In the rows, 128 means zero.
One turn or mirror swaps these rows in pairs. Which row does each one swap with?
Pivu: [133 118 137 138 147 105 156 109 143  98  98 142 113 154 165 105 125 137
 174  93 126 146 142 155 137]
taril: [144 132 123 118 125 126 157 118 153 128 132 149 128 141 175 122 125 153
 177 118 138 134 115 131 153]
nofus: [146 120 124 114 123 114 156 114 154 124 128 138 123 137 174 126 130 152
 176 107 142 141 109 131 139]
Rivin: [181 105 157  83 158 126 159  92 132 112 110 160 125 142 165 111 139 143
 160 111 152 145 129 162 153]
sabu: [144 111 151 139 157  94 146 116 145 104 101 132 112 160 169 112 121 125
 164 101 129 138 139 155 133]
dis: [155 134 117 116 125 122 156 115 151 122 123 148 127 139 176 122 133 150
 181 118 129 133 110 130 135]
Lenut: [170 124 114 138 135 127 157  79 147 127 126 136 116 147 159 106 151 138
 153 129 132 130 107 162 171]
gezu: [163 115 135 121 163 126 155 119 106 140 112 128 125 148 147 112 110 100
 158 135 143 128 141 158 156]
vuviz: [162 120 132 112 161 124 172 122 111 138 114 127 129 143 142 114 115 106
 155 138 139 138 150 147 152]
leb: [168 107 138 138 166  94 151 110 116 134  91 157 130 150 151 107 131 144
 150 141 164 155 118 132 155]
git: [180 114 111 136 140 123 164  87 136 126 115 142 122 154 172  97 153 139
 161 125 129 126 113 163 177]
razo: [152  97 130 132 126 102 173 100 125 126 121 130 123 165 157 111 134 141
 173 158 126 121 133 160 136]
Levu: [156  98 137 130 126  97 172 101 129 125 119 120 132 156 163 103 142 137
 170 156 131 130 132 144 131]
nido: [173 111 132 137 165 102 148  99 130 139  87 148 134 152 140 111 123 143
 154 133 148 154 102 127 160]
peve: [161 110 120  99 149 126 172 100 127 148 102 146 159 149 139 109 127 159
 172 120 149 147 132 151 141]
gafat: [190 111 142  88 158 124 159  86 131 117 104 173 127 140 171  95 123 141
 152 118 149 140 123 160 141]
lir: [168 124 109 140 150 114 168  82 148 121 104 148 113 144 170 103 139 135
 151 119 128 119 105 167 164]
gobir: [166 116 129 111 156 136 170 120  97 133 108 131 123 134 145 110 122 110
 162 132 139 129 141 147 153]
Foz: [168 109 132 139 163 108 143 106 129 140  93 146 123 141 137 122 132 143
 155 137 143 167 113 132 165]
vok: [154 110 159 127 145 128 143  93 147 120 112 136 105 145 175 100 103 141
 159 118 155 145 135 171 120]
Betum: [127 119 152 107 150 127 133 115 137 125 124 152 131 143 155 114 126 148
 159 141 147 154 139 151 167]
buda: [152 106 146 123 129 102 174 109 121 122 110 126 135 144 164 113 139 135
 175 166 136 125 136 153 130]
Bota: [165 123 129 128 154 106 131  95 158 107 104 137 138 125 157  98 115 133
 178 148 128 123 108 143 143]
mam: [158 116 134 119 153  92 140  90 157 115 107 148 130 134 155  88 113 129
 188 149 120 123 117 156 139]
ganet: [137 125 141 131 150  94 155 114 149 103 110 136 112 159 167 112 121 127
 171 104 126 150 148 147 135]
pidi: [165 116 124 103 151 122 175 109 127 153 106 158 160 143 142 116 129 157
 171 131 141 143 131 160 140]
femot: [132 109 160 106 149 125 134 109 133 122 128 142 127 133 159 120 122 154
 151 127 150 146 138 147 162]
vizok: [167 101 123 100 145 114 171 105 125 144 111 143 158 151 145 113 131 161
 176 128 140 142 142 153 129]
kez: [172 120 114 142 138 122 174  86 141 118 131 149 126 153 163 103 149 131
 164 119 129 121 115 167 165]
Metu: [182 113 156  86 153 124 158  83 137 113  98 160 125 146 164 105 137 152
 153 130 147 143 126 170 138]
Rizer: [185 114 143  81 170 119 152  85 126 124  99 153 114 137 158 100 131 142
 153 113 138 140 117 166 147]
fud: [173 106 143 146 141 147 171 119 133 119 114 143 113 157 136 101 100 142
 160 127 153 139 123 156 155]
lun: [161 117 133 121 165 143 165 117 116 148 115 134 117 142 143 116 118 101
 160 120 138 130 136 154 153]
sutu: [147 121 146 132 156 100 156 107 144 108  99 135 112 153 164 115 129 126
 176  94 135 133 141 164 120]
fus: [162 110 144 131 171  97 149 106 126 147 101 154 120 133 147 116 132 141
 148 136 154 150 107 130 161]
roki: [162 136 129  98 134 116 146 120 152 109 110 136 103 149 138  92 137 136
 163 123 122 148 146 153 147]
mukev: [176 119 106 132 149 110 161  85 149 125 123 140 127 162 159  99 145 135
 148 121 131 118 113 168 165]
kori: [183 115 155  88 158 126 153  94 132 111 103 160 127 144 176  93 136 154
 157 115 144 138 124 166 154]
vogog: [143 115 140 132 153  96 148 115 138 102  96 134 118 160 163 114 118 129
 166  89 131 131 136 158 133]
Zavuv: [164 113 130 120 148 108 130 106 157 106 113 142 132 135 157  81 112 125
 183 147 121 129 116 142 148]
Dut: [163 110 129 116 160 134 157 118 104 140 109 132 124 148 150 116 106 100
 154 122 134 124 135 150 153]
nopim: [168 108 141 128 169 103 149 100 123 140  92 155 125 154 143 111 122 146
 159 143 150 160  99 133 150]
Kase: [120 111 154 122 147 126 136 107 134 131 128 141 129 145 153 113 130 148
 166 130 137 162 132 148 166]
rivo: [168 121 127 116 157 136 158 119 100 134 108 137 114 135 144 118 104 109
 154 126 136 129 137 152 155]
muvin: [159 109 116 104 146 125 172 105 122 146 115 154 159 148 139 114 120 153
 169 133 140 140 135 164 132]
ginos: [177 101 129 138 151 122 142 122 127 143 123 122 117 148 142 122 133 127
 147 141 141 138 130 180 141]
fipe: [183 113 146  80 162 120 150  90 139 120 108 162 118 151 177 109 128 139
 143 118 152 137 122 158 149]
Vol: [186 105 129 137 142 123 130 101 126  97 115 135 116 136 160 122 120 144
 176 119 146 143 149 158 129]
bot: [147 110 137 138 148  98 156 106 141 101  91 132 111 154 156 110 113 136
 167  92 126 138 139 158 133]
gufop: [175 105 122 141 150 131 148 121 129 137 116 122 107 147 139 120 138 131
 152 142 143 133 129 181 143]
Kek: [164 127 121 129 136 121 176  90 126 137  96 144 121 142 164 100 127 128
 136 132 150 153 158 138 145]
til: [168 132 144 124 143 102 147  95 149 105 100 144 132 131 155  88 102 133
 184 151 131 128 118 147 131]
rili: [152 111 159 128 140 118 142 102 154 122 114 136 110 151 179 104 100 132
 159 120 156 141 130 175 126]
Sil: [153 128 125 114 125 113 157 105 158 131 124 141 127 135 178 120 131 150
 188 111 134 140 110 133 143]
bopa: [174 131 132 117 153 105 129  98 150 107 100 147 138 136 157  98 107 132
 181 145 125 125 109 140 140]
Diser: [179 117 104 134 141 115 160  94 150 120 118 143 119 148 157 100 150 138
 158 112 137 126 104 163 172]

gezu swaps with sabu
ganet swaps with vuviz
Sil swaps with pidi
razo swaps with femot
Metu swaps with Lenut
fud swaps with Vol
Kek swaps with roki
Betum swaps with Levu

